In the rows, zero is written as 128.
Each path is a new rotation, seen through one point. The rows after it are directions, each followed by how far the rotation turns it, in deg/step (0 if it stays put).
Each turn is a multiple of 5 degrees from 10 to 175, or 0.
Each row of a path follows its step; steps can be skipped.

step 0: [123 134 136 122 132 130 125 127 140 125 133 132 126 119 131 132 134 131
 137 125 127 120 133 138 130 138 116 130 113 117 123 130 127 117 123 133
 117 124 128 133 131 137 132 123 131 130 135 135 130 140 145 129 120 120]
step 2: [125 137 132 118 121 116 132 133 132 129 112 123 131 124 135 134 129 132
 135 140 118 135 117 121 122 123 129 121 139 125 117 131 123 130 124 118
 125 124 136 123 124 116 129 125 133 119 112 126 128 127 128 132 126 130]
step 3: [124 130 122 122 129 121 122 127 120 123 122 136 136 121 133 137 122 133
 137 124 130 140 126 129 124 126 125 122 131 129 132 123 136 119 130 136
 132 111 118 131 146 127 127 117 124 129 130 122 128 135 130 133 110 122]
step 4: [123 122 132 137 130 126 125 123 136 140 129 117 124 130 137 138 114 120
 127 119 134 129 123 118 139 130 131 133 123 133 124 142 126 132 143 134
 132 129 129 125 133 134 131 116 122 137 129 128 118 130 121 122 118 127]
step 5: [121 126 134 119 136 127 123 124 140 116 136 122 117 137 122 134 125 136
 130 122 127 128 127 121 129 121 123 118 138 122 132 145 129 130 131 126
 125 134 133 124 119 112 129 118 135 122 127 130 135 135 136 117 134 127]
step 10: [133 135 116 121 137 127 134 128 125 134 130 122 112 123 130 125 130 128
 135 119 132 126 131 133 133 116 135 141 118 123 132 140 129 120 137 125
 130 126 122 119 115 126 117 133 127 124 126 128 133 116 131 128 134 117]
step 13: [125 128 128 132 118 116 138 133 109 134 122 126 121 131 130 119 136 137
 141 136 131 123 138 127 125 119 132 128 134 128 129 135 115 130 138 129
 125 132 127 119 136 137 130 122 125 132 131 117 136 121 134 124 132 130]
step 14: [115 127 130 136 138 139 129 133 117 132 130 134 130 123 125 123 125 122
 136 127 145 129 130 132 120 120 121 127 128 133 128 131 137 125 120 127
 122 122 140 123 133 121 126 126 139 138 123 121 131 121 119 125 122 143]
step 16: [132 120 140 125 117 120 128 125 126 136 124 131 124 135 129 131 147 136
 118 125 141 128 141 134 125 132 134 132 121 128 126 132 130 120 136 128
 116 136 132 138 133 122 125 123 130 125 131 136 131 137 133 125 142 125]
[128 127 127 129 127 128 128 127 130 125 126 128 128 126 132 130 130 129
 128 129 127 133 125 128 130 131 129 128 130 126 126 131 129 126 126 128
 128 129 129 130 129 128 127 126 128 127 130 131 128 129 128 124 125 131]	20
[125 128 129 127 131 127 132 130 127 128 128 126 129 127 125 128 127 128
 127 129 130 131 127 128 127 126 130 126 129 128 129 126 129 127 129 127
 129 127 129 127 129 131 130 125 125 131 128 132 127 125 130 128 126 128]	70
[127 128 127 128 125 127 129 132 129 130 128 130 131 126 129 129 127 130
 131 131 124 128 132 130 127 129 127 127 130 127 127 127 127 129 127 128
 130 128 127 124 126 127 131 130 127 129 130 129 127 129 129 128 130 132]	65

step 0: [120 130 135 121 126 127 134 127 115 131 134 130 135 142 127 129 124 124
 122 127 118 116 143 137 122 128 122 124 132 119 123 122 145 131 132 131
 135 125 122 138 127 137 125 123 116 123 141 126 127 123 133 131 122 131]
step 2: [128 130 139 133 124 126 123 120 120 113 140 127 127 134 139 133 138 118
 143 138 113 133 136 133 121 127 124 130 126 129 121 126 123 122 130 132
 127 129 122 129 124 121 134 140 139 120 136 131 126 131 128 130 134 120]
step 3: [137 111 112 132 132 132 134 123 131 125 130 130 123 135 131 131 112 123
 129 125 120 127 114 126 130 135 126 137 139 137 120 120 126 136 136 128
 128 122 122 130 127 131 126 126 133 128 133 119 124 143 134 122 126 127]
step 4: [133 135 125 142 139 137 129 147 120 131 135 130 121 131 122 132 122 120
 126 126 123 132 139 117 132 128 126 142 117 120 115 135 124 120 129 126
 126 138 136 130 126 123 124 132 125 131 131 126 121 129 121 130 133 124]
step 5: [120 125 135 129 138 128 130 143 130 138 133 137 128 124 144 113 123 120
 127 127 125 123 119 138 128 134 117 119 136 131 123 128 139 128 140 132
 137 138 128 123 131 135 133 128 125 128 128 128 126 134 132 138 134 130]
step 9: [120 127 117 132 139 134 123 127 115 118 121 118 116 127 132 136 136 132
 123 119 128 115 127 126 123 132 120 131 127 113 129 131 129 122 125 123
 136 141 135 138 122 132 125 129 135 120 124 129 127 123 140 126 126 119]
step 10: [135 126 136 117 123 132 122 135 130 123 126 138 125 141 123 116 124 111
 137 129 137 117 124 126 130 135 117 127 140 125 131 124 135 131 122 128
 125 138 126 139 130 119 128 119 132 137 117 136 131 130 126 130 132 125]
step 12: [123 126 129 122 120 121 120 126 121 144 134 133 113 138 124 122 130 132
 131 123 131 127 132 118 122 137 125 129 127 135 128 134 142 131 129 139
 137 118 119 132 118 121 129 127 134 130 139 120 123 126 132 115 133 126]
step 16: [141 125 123 125 120 140 126 126 129 131 133 122 121 123 125 120 126 130
 126 135 121 137 134 114 130 113 126 135 132 125 123 114 126 127 136 127
 122 137 140 129 133 125 123 140 134 129 135 127 125 138 142 127 127 117]
[130 128 128 129 127 128 126 129 128 128 128 126 125 126 130 130 128 129
 127 127 129 131 126 126 127 125 129 126 129 125 125 128 126 127 128 125
 129 128 132 128 126 129 127 128 128 130 130 126 131 125 125 124 126 126]	145
[129 128 129 132 125 128 129 126 128 128 131 132 128 130 126 129 126 129
 126 128 124 127 129 127 125 127 130 126 129 129 128 124 129 126 131 127
 125 128 129 129 129 128 130 131 128 128 127 127 127 126 128 125 128 131]	25
[129 129 128 130 126 129 131 129 129 130 129 129 131 125 130 128 126 125
 131 130 131 128 130 127 127 127 128 128 129 128 128 129 129 125 124 130
 125 129 130 128 130 126 125 130 130 130 127 127 130 127 130 130 129 128]	120
[127 126 130 127 129 128 125 128 124 128 128 128 132 130 128 127 127 126
 129 127 126 130 124 128 126 128 127 127 127 126 130 128 131 128 126 127
 129 128 133 125 129 126 126 129 128 125 125 130 129 128 127 130 126 130]	80
[127 128 130 130 125 123 127 130 129 128 128 125 125 127 129 126 128 128
 130 126 124 125 129 130 125 126 125 128 126 128 128 131 130 129 127 127
 126 129 126 128 128 126 125 127 127 127 128 128 127 128 127 126 132 128]	145
[131 126 129 125 123 129 127 126 129 126 127 129 126 129 132 126 130 129
 131 130 128 129 128 125 130 128 129 127 129 127 129 129 125 128 128 131
 127 129 126 127 129 127 128 130 127 124 128 127 126 130 126 127 127 130]	80

step 0: [136 126 129 125 122 138 134 128 123 124 126 127 123 132 140 125 126 124
 117 122 140 131 127 121 126 121 126 128 121 133 127 119 122 135 131 124
 122 143 123 127 120 129 125 127 124 129 119 122 130 120 128 108 129 132]
step 1: [126 138 122 122 128 119 131 120 137 127 132 131 126 122 141 122 126 127
 128 121 133 135 133 131 136 129 139 136 122 126 135 127 133 124 136 136
 129 128 113 118 140 131 121 126 123 137 128 137 125 129 131 135 122 131]
step 4: [126 126 133 127 132 128 120 118 132 132 129 126 133 129 130 126 137 134
 137 125 137 125 123 122 123 125 133 134 114 130 134 125 128 123 130 138
 124 127 123 130 133 133 128 143 116 132 123 125 123 125 148 120 126 134]
step 6: [120 135 126 133 126 126 132 126 122 120 135 129 126 129 119 120 122 126
 118 133 134 124 131 130 127 121 110 130 131 132 134 131 129 132 128 116
 121 128 127 126 129 134 125 135 143 131 130 119 138 141 124 133 131 132]
step 11: [131 123 134 139 139 128 129 116 134 120 134 128 131 119 115 141 127 130
 130 129 124 125 130 120 128 136 129 127 127 122 126 126 122 137 130 131
 135 135 127 128 126 142 124 134 124 118 127 139 130 122 132 124 139 124]
step 12: [137 129 122 142 118 133 124 132 126 124 134 130 131 132 126 121 128 134
 135 126 130 136 125 130 114 135 123 131 133 118 132 131 128 120 133 128
 132 128 128 131 139 136 139 128 125 125 129 127 123 121 110 130 121 134]
step 13: [122 123 130 130 120 115 125 123 127 139 129 123 131 134 129 132 128 132
 135 121 134 146 129 132 125 124 122 116 126 137 124 131 137 128 119 119
 120 129 130 133 129 118 124 125 140 132 124 129 128 128 124 138 134 132]
step 14: [122 128 127 138 141 128 135 131 133 128 129 126 122 128 128 130 125 122
 127 131 125 123 131 118 139 133 131 110 118 131 128 142 127 139 121 134
 121 121 135 125 130 133 131 119 125 122 133 127 124 130 128 126 136 119]
step 16: [137 133 125 125 123 117 134 133 130 131 136 125 142 124 124 132 122 132
 122 125 132 141 127 130 121 118 126 127 135 134 122 132 128 126 131 138
 135 134 122 134 127 117 122 123 121 141 125 133 117 127 120 131 126 128]
[129 126 130 127 128 127 130 128 128 125 130 127 127 129 130 127 128 126
 128 125 127 126 127 127 128 124 124 126 131 131 126 127 127 128 127 129
 126 124 128 130 129 127 128 127 130 126 132 129 129 127 129 131 128 129]	100
[132 127 128 127 129 124 129 125 130 126 125 127 129 128 128 127 128 130
 130 129 127 126 130 131 126 128 129 128 127 128 129 126 126 128 127 127
 129 129 126 127 127 129 127 126 127 125 126 129 130 125 129 130 123 126]	45
[126 128 129 127 128 128 127 127 128 127 129 133 126 125 127 125 127 128
 131 126 124 128 127 126 129 127 131 127 126 127 127 131 126 128 130 130
 129 128 131 126 129 129 128 126 128 129 125 129 130 126 131 129 130 130]	110
